Each path below is one point turned by a fixed rotation once a step. After each direction that follows a path, write how fast that rotation turns it, in deg/step (0 if it stays still).
Each turn is a multiple of 5 degrees from 10 to 175, or 0.
Each row of a path follows its step; steps can be skipped.
path 1
step 0: [ 18.2 -10.5 -20.2 -10.0 -10.3  -5.7  -6.1  -0.7  -1.2  -3.3  25.7 -23.2
   2.3  24.5  -5.8  -0.5   1.1  16.9  13.2 -14.6  38.9  15.3  -4.9 -11.8
  -1.2 -17.3 -23.8   5.3 -40.1  17.9 -35.0  10.8   4.3  10.1   5.0 -26.1
   0.4  -3.4 -12.3]
step 1: [ -7.9  -1.4   7.0  18.0  23.7  11.7 -23.3  -7.3  -8.2   4.3   7.7   5.5
  22.6  15.2 -35.3 -38.4  18.9  11.7   8.8 -27.3   5.2  -6.4 -34.6  -8.6
   1.3   1.3 -15.9  23.5   8.9  24.4  -2.0   0.7   1.2  15.0 -20.3 -19.0
   5.5  -5.8   6.9]
step 2: [ 12.5  22.3  14.0  14.6  -0.8  -0.8   6.2 -31.7  18.8  -7.6   5.1 -24.4
  40.6   6.9  -5.8 -21.7  -6.2  -7.2   5.2   8.4   5.6  33.4  -0.8 -13.7
 -16.6  -2.6 -12.9 -19.6   4.1  17.0   0.8 -18.7  -4.3  31.4   5.7   5.5
   5.2 -30.5  15.7]
step 3: [ 14.7   4.0   2.4  -5.6  16.3  15.2  12.1   2.4   8.1  -2.6   2.9 -11.2
  14.3  -0.8   7.3 -27.1  -5.0  21.6   0.0  -5.0 -40.4  21.0   5.7  -2.9
  -0.5 -14.9 -37.1   7.7   8.8   8.0  20.8 -12.7   1.0  28.4  -7.6  22.6
  -6.9  44.6  -8.0]
step 4: [  5.8  12.2  -8.6   4.2  31.9  -0.3   3.6  33.2  28.3  -0.7 -19.1   8.8
   2.5  12.2  27.4  -1.6   2.6  -0.9 -28.0 -15.5   4.1  35.4   3.3   4.6
  10.2  25.2  19.3  -7.9 -11.4   6.3   3.3 -29.0  19.9  31.6  -0.8   9.4
   2.4   8.3  11.5]
step 5: [  5.0  15.3   1.0 -15.9  48.5   4.8   0.5  14.0  24.2   9.0  18.1  -5.3
  -8.8 -24.8 -10.3   0.4   2.3 -24.4   2.5   3.6 -12.0  -9.5  12.3   3.3
  14.7  24.3  -9.1 -18.5 -40.1   9.7  35.0   7.7  -9.5  -9.4   4.1   5.1
  -0.4  14.2  11.7]
step 6: [-19.8 -13.5   5.1  -2.3  -9.5 -10.6  29.4  -5.1  19.7   7.9  16.1   4.0
 -39.4  -1.0   4.0 -21.3   2.4  -1.5  11.7   1.2   4.8  31.7   6.0  12.0
  33.6  10.0   6.2   5.2 -33.4  12.8  -1.3  -7.3  10.3 -13.0  36.7 -20.1
  -1.4  10.1   8.1]
step 7: [-22.0 -10.1   4.0  -4.3  31.4   0.7  -7.3   4.9  -3.6  14.8  -4.5  29.2
 -36.2   1.2  -0.6 -20.0  -1.9  -5.4  27.5  39.1   3.3  -3.6 -13.1  -8.5
  -4.1  -1.8  -3.5  16.4 -20.4   5.4 -21.7  26.5 -19.1  28.5  -0.9 -15.8
   2.0   1.4  12.7]
step 8: [ 26.4 -10.5  43.7  11.2  14.7 -23.6  -6.9   9.6 -15.4  25.2  -4.8   7.3
  -3.0   3.3 -16.7   2.7  -0.7   0.9  14.0  23.7  11.8  27.0   3.2  -9.2
   8.5 -11.4 -29.9 -13.4  -6.3   9.4 -33.5  -6.8  11.3 -16.0   8.2 -16.5
   6.2 -25.1   3.7]
step 9: [  5.2  20.0  11.5  13.4   0.0  14.3   6.3  20.3 -25.3   2.0  -9.3 -12.2
   9.8  -4.1  22.0 -36.2 -13.6  13.3  32.9 -11.7 -15.7 -10.1  -1.7 -23.1
  14.5 -24.9 -24.0   6.2  -2.1   5.9 -13.5  22.7  11.9  -4.3  -7.8  -4.2
  37.3 -11.5  12.8]
step 10: [  4.1  25.0 -37.0  31.4   8.5  -4.3  -8.5   4.5  -2.4 -28.3 -32.1   9.3
   3.0  19.9 -13.7 -18.2   6.5  -2.2   0.1  -6.6 -27.5  31.3  17.4   5.8
  -8.7 -16.5 -14.9 -18.3  -1.5  10.1 -24.1 -12.7   1.5  -8.1  -9.0  -6.0
  16.0 -18.3  -3.3]
Directions:
[  2.9  -3.1  -4.7  -4.7   5.2  -8.2  -8.8  -2.5  -3.1  -4.6  -2.8 -10.7
   4.1  -0.7  -5.9  -3.4  -8.6   0.4  -5.6  16.4  -1.6  -0.9   3.8   6.6
  -2.7  -3.1   0.9  -1.1  -8.9  -2.4   7.7   0.1   5.6   0.6  -0.4  -4.4
   0.7  -4.6  -6.7]
135
[ -1.2  -3.7  -7.5  -0.7   5.5  10.9   3.4  -8.5   3.8   5.9 -11.3  -7.1
  11.0   8.0  -5.6   8.6  -1.2   2.4   6.6   2.0   2.8   1.0   4.6  -7.1
   5.0   3.0   4.1   2.6   4.5   2.2  -0.8   5.1   4.8  -3.1   2.0  -3.8
  -4.3   5.8   0.1]
25
[  5.8   4.8  -7.0   7.8   0.4  -7.6   1.2   1.7  -3.6   3.4  -6.0  -6.9
   2.8  -0.1   0.8  -3.3  -0.5  -0.1  11.3  -7.1   2.6  -5.7  -3.9  -1.0
  -6.4  -3.6  -7.0   9.8   4.0   3.3  -5.1  -5.4  -5.4  -1.4   1.2  -5.1
  -1.2 -10.7 -11.2]
40
[-1.4 -7.3 -4.5 -2.2  6.9 -4.6 15.8  8.1 -1.1 -0.8  0.3 -5.3  5.2 -8.3
 -0.8  2.9  1.1  5.9 -1.2 -0.3 -3.7 -0.1 -0.1 13.5 -2.5  0.7  8.4 -2.3
  2.6 11.5 -2.2  1.5 -6.0  0.4 -1.1  5.3 -3.5 -1.5  5.1]
45
[ -0.1  -8.9  10.7   0.1   3.1   4.7  -4.7 -16.3  -1.1   0.7   1.4  -3.2
  -4.6  -4.5   1.4  -4.1  -0.1  -1.3   2.7   5.3   0.4   1.9 -12.1   5.3
  -2.4  -2.6   0.9   0.9   9.3   2.4  -2.9  -0.8  -4.2   6.9   7.5  -5.8
  -8.6  -3.2   4.2]
65
[  7.7  -6.7   5.0   3.8   6.2  -0.5  -8.4  10.5   0.3   6.7   0.3   2.2
  -0.8   1.9   7.9   9.7  -6.0   9.3  -5.0  -5.6   3.2   3.1  -2.5  -1.3
  -4.4  -0.4  -3.0  -0.6  -2.8  -1.5  -1.0  11.4   5.1   4.3   0.0   1.7
 -12.2  -1.8  -4.6]
90
[-8.3  4.2  6.7 11.5 -2.4  7.5 -3.0  6.2  6.9 -2.7  4.1 -5.2  2.0 -4.2
 -7.0  3.2 -7.9  1.7  6.8 -1.0  0.0 -3.8 -2.1  0.3  0.8 -5.4  1.2  1.3
 -2.7  2.0 10.0 -2.7  5.9 -7.3  6.7  5.9 -2.2 -9.8  8.2]
100
path 2
step 0: [ 23.2 -19.5   7.2  25.0 -11.1   1.0  11.1  29.4 -13.3   2.1 -13.9 -19.2
   6.8 -22.1  -6.4 -19.4 -48.6  25.3 -10.8  15.7  -4.2   1.4  21.6   4.6
  -5.7   5.3  -3.2 -16.9  -5.2  -7.2  -7.5 -13.6  13.6  27.0 -16.2  -9.6
  -1.6  27.3 -20.1]
step 1: [ 44.8  -3.6   7.8   7.6   5.9 -12.2  14.5  -4.6  -3.1 -12.3   2.1 -15.1
  -6.4  15.1   4.9  -6.5  -1.4  -0.5  17.3  -9.5  -4.8 -50.7   6.1  31.2
  15.5 -18.4  34.1 -10.1  15.5  12.4   2.3   5.7 -12.3  19.7 -29.5   3.0
  -4.0   9.5 -17.6]
step 2: [  4.9  -0.4  14.5   0.4 -27.7  39.7  37.6  32.9  -1.8  -1.7 -16.2  14.4
  -2.0  -9.5   3.1  -1.8 -18.7  29.9 -21.4   1.7   8.8 -17.1  -1.2   6.6
   2.5 -14.2  13.4   5.5  -2.7  30.7  -5.8  12.5 -16.6  17.2   9.6  -5.9
  -9.1 -17.3 -32.0]
step 3: [ 17.0   9.1  -0.9  32.0   4.0  19.3 -12.9   4.6  50.4  -3.2 -23.4 -23.1
  32.8  -6.6  -1.4   6.1  -7.3   2.3  -4.4  19.9   8.3 -17.2  -7.8  25.5
   9.0 -21.3   9.7  -4.6  -2.7   3.6 -11.7  13.7  21.0   2.7 -27.5   4.8
   5.5   7.9 -27.6]
step 4: [  0.9  -1.4   8.4 -19.1 -24.3  20.0 -14.4  17.7  13.3  22.7  -5.1  15.8
  -0.5  -1.6  12.9 -21.7   2.0   1.1   1.2  -5.4   3.8 -22.5  39.6   8.2
  36.7   6.6  14.9   2.8  -3.4  16.0 -18.0  -4.1 -20.9  -7.3 -19.0  15.1
 -13.4  31.5 -33.2]
step 5: [ 17.0  -9.8   5.4  -3.6  -0.3  34.6   1.8  10.1   7.9  -2.7 -16.6  -1.9
   0.5 -19.2  -8.3  -5.4 -22.6  15.2 -22.9  24.9   7.5 -41.8 -20.5  -3.0
  10.4   3.2  -5.8   4.8   4.0 -22.7   1.3 -33.4  17.8  32.8 -14.8   0.8
 -18.6  28.0  -3.7]
step 6: [ 23.3 -17.1   9.4  27.9  -5.2   0.4  31.1   0.2   3.7   2.4 -11.6   5.9
 -14.6  20.1   9.3 -11.7  21.8  15.4  26.1  39.5   7.6 -13.9  -0.9  14.5
  35.6  -7.7  23.6   0.6 -19.3   3.6  -2.1  -0.7 -13.6   3.6 -27.3   8.0
   9.8  29.4  -5.5]
step 7: [ 17.4   9.7 -12.9   6.9 -29.3  19.4  28.9 -10.5  11.7  19.5  -5.9  -8.2
   1.0  -9.7  -0.7 -20.2 -16.5  25.3  -1.6   2.3   8.4 -18.2   4.4   6.6
  -1.4  25.9  27.0  -3.0 -31.3   8.3  -1.0 -19.7   0.0  18.6   7.8 -19.8
 -32.3 -14.5 -34.6]
step 8: [ 42.4 -15.0 -23.7  26.7  -1.3  10.0  -1.6  23.9  -7.5  26.2 -25.5 -32.1
  12.0 -11.1  -7.6  -6.6  -2.6  16.6 -10.8   0.9  -2.9  -0.7  -5.9  32.2
   7.5 -31.6   5.6 -23.1  -5.3 -12.4   0.5   7.5  -6.9  -1.8 -15.3  13.0
  -9.0  20.3 -15.8]
step 9: [ 29.0 -26.6  21.9 -21.8   2.5  16.1   8.2  17.7  18.4   9.2  10.6  -3.2
   7.5   9.2  -4.8 -37.8 -10.5  -4.0   2.3   0.6   3.2 -11.3  31.6  -3.3
  15.5  -8.8  29.8 -23.1   8.7  35.7   4.9  -0.1  -3.4  19.7 -19.0 -17.9
  -7.6   3.5 -22.4]
step 10: [ 23.9  -6.9  -7.7  -1.5 -20.1  50.0   4.1  26.4   1.6 -33.6  -7.0  -5.4
  -6.9   9.3 -16.8  -6.1 -31.5  18.8  -2.1   2.6  -2.3 -34.1 -20.2  17.5
  -4.7  -4.9  12.0  21.3   5.5 -10.8  -1.2   5.4   2.1  -8.3 -25.1   8.7
  -8.1  -1.9 -21.2]
Directions:
[ 2.5  2.1  8.8 -3.3 -5.1 -1.1  2.6  6.4  5.4  8.0  3.2  1.0 -7.6  4.7
  0.0 -0.2 -8.6 -0.8  0.2  6.7  4.0  5.9  5.3 -2.7  3.2  6.3 -9.3 -4.5
  4.3 -0.1 -4.8 -3.0  9.8  8.0 10.0 -3.1 -3.0 -9.9 -4.8]
155
[ -2.7  -3.6  -6.5   3.3  -1.9  -1.7   0.0 -12.6   2.4   9.5  -9.1   6.3
  -9.6   4.7  -0.2   0.7   1.8   4.6  -0.4   5.3   1.8   3.0  -3.3  -7.8
   1.9   6.7   4.6  -9.4  -4.8  -7.9   2.5  -9.8  -1.4   1.2   0.8   1.2
  -2.9   8.6   5.3]
45
[ -4.2   2.1  -3.4  -6.1  -0.1  -8.4   1.6  -0.4   4.9  -4.4   1.0   4.4
  -4.2   1.0  -9.4  -1.1  -5.8  -3.0   8.5  -8.6  -2.1  -1.8   4.2   8.5
   3.9   3.9  12.1   3.7  -0.6  -7.3  -8.3 -10.2  -2.8  -4.6  -2.2   3.9
  -1.9  -8.0  -5.8]
125
[ -4.8   2.1  -7.0  -2.1  -0.6  -2.7 -12.6   2.1   1.2   7.9   7.2  -4.0
   3.3  -7.6   3.8 -10.5  -3.3  -5.0  -8.8  -2.8  -4.5   2.8   6.3   7.1
   1.3   1.5   0.8  -9.1  -6.7  -7.2  -3.8   5.4  -0.2   7.5   2.3   4.9
   3.3   5.7  -0.4]
85
[ -2.6   3.3  -0.1  17.1   1.5   4.4  -3.8  -4.5   6.9  -4.8   0.7  -1.6
  -3.9   2.7  -1.5  -7.8  -1.7   2.5  -0.7   4.4  -3.2   4.2  -5.3  -4.4
   0.8   6.2   2.4   8.2 -10.9   4.0  -8.1   9.7  -2.8  -3.7   5.5   3.2
  -1.6  -8.0  -2.6]
90
[  0.5  -2.9  -5.3   2.5   7.9  -1.5   5.0  10.0   4.5  -6.5  -2.5   0.6
  -1.6 -11.1  -7.7   2.8   3.1   6.4 -11.3   0.0   1.0   5.8  -6.1  -1.5
   3.4  -6.7  -9.8  -3.7  -1.2  -1.4  -4.8 -10.6  -7.3   2.8   3.5   6.0
   1.2  -3.3   0.3]
130
